In the rows, 128 means zero.
The rows below fall into families. The same turns and mirrors carry the whole set onto itself and the rows of a family onto each other. For each named row, which other rows are in its family? Write them in the order they are listed.
These 32 rows form 4 families of 8 rows each.
Kepez: [122  93 120 149 129 116 175 140 114 113 143 146 161 119 155]
Zota: [158 124 133 139  88 113 133 120 151 130 143 134 126 123 146]
pefo: [154  89 119 151 125 123 146 136 145 128 123 158 128 134 118]
keta: [127 117 121 102 115  96 133 134 158 126 144 165 157 152 121]
tik: [138  93 119 170 136 126 165 130 127 106 133 135 140 121 128]
vego: [128  97 113 141 149 100 128 119 128 101 150 135 180 143 114]
kegap: [116 116 121 156 147 100 138 133 125 113 138 119 171 145 115]
zos: [123 116 130 140  90 125 159 123 137 117 146 144 150 110 170]
pib: [146 101 125 134 139 114 152 157 122 130 140 171 144 129 131]
Bef: [171 101 124 138 129 104 135 146 133 135 140 149 128 135 120]
Seg: [134 129 112 104 126  82 111 116 139 104 156 146 149 142 130]
lumim: [108 131 124 129 128  98 157 127 127  88 158 127 173 123 140]
Kirod: [132  86 112 159 131 124 157 138 132 134 133 157 130 135 150]
ger: [125 129 124  99 104  94 141 113 151 106 158 143 161 119 149]
kef: [132 102 124 157  96 112 164 110 134 113 145 117 149 121 159]
vopat: [148 127 136 125  99 123 136 144 146 133 141 167 131 121 148]
zab: [121 103 104 113 136  81 127 121 135 106 146 148 163 157 121]
Leri: [135 107 115 126 128  97 118 130 150 142 129 146 160 158 112]
kotik: [143  79 117 156 140 102 167 134 117 120 141 130 151 133 134]
fedom: [147 119 124 146 117 125 145 130 136 123 148 146 118 105 168]
Dig: [101 115 109 135 123  90 134 115 133  95 147 132 168 157 129]
Vup: [148 113 118 122 133 101 104 124 144 115 149 154 162 146 107]
gipar: [160 101 122 131 101 121 142 113 157 125 131 152 123 111 145]
Sem: [113 142 117 126 113  90 121 109 138  92 157 130 155 139 137]
dopo: [124 130 121 136 128  95 137 105 130 103 153 105 167 110 146]
Lup: [142 119 118 105 109  93 119 102 155 132 143 128 157 121 145]
benum: [116 111 117 142 117 105 131  97 136  92 154 121 182 128 138]
val: [145 106 123 151 112 124 159 107 138 103 141 128 135  98 154]
roda: [153  94 115 133 127 119 144 135 138 139 140 162 120 120 157]
Gib: [111 118 122 135 139 100 151 147 133 106 145 150 170 154 111]
pokep: [136 128 124 123 102 106 104 100 155 106 154 135 164 131 132]
tamup: [123 111 120 170 120 126 158 133 130 119 141 139 130 121 161]

Same family as zos: Kepez, keta, pib, lumim, ger, vopat, Gib
Same family as Zota: kegap, Bef, kef, Leri, kotik, dopo, Lup
Same family as roda: Seg, Kirod, zab, fedom, Dig, Sem, tamup

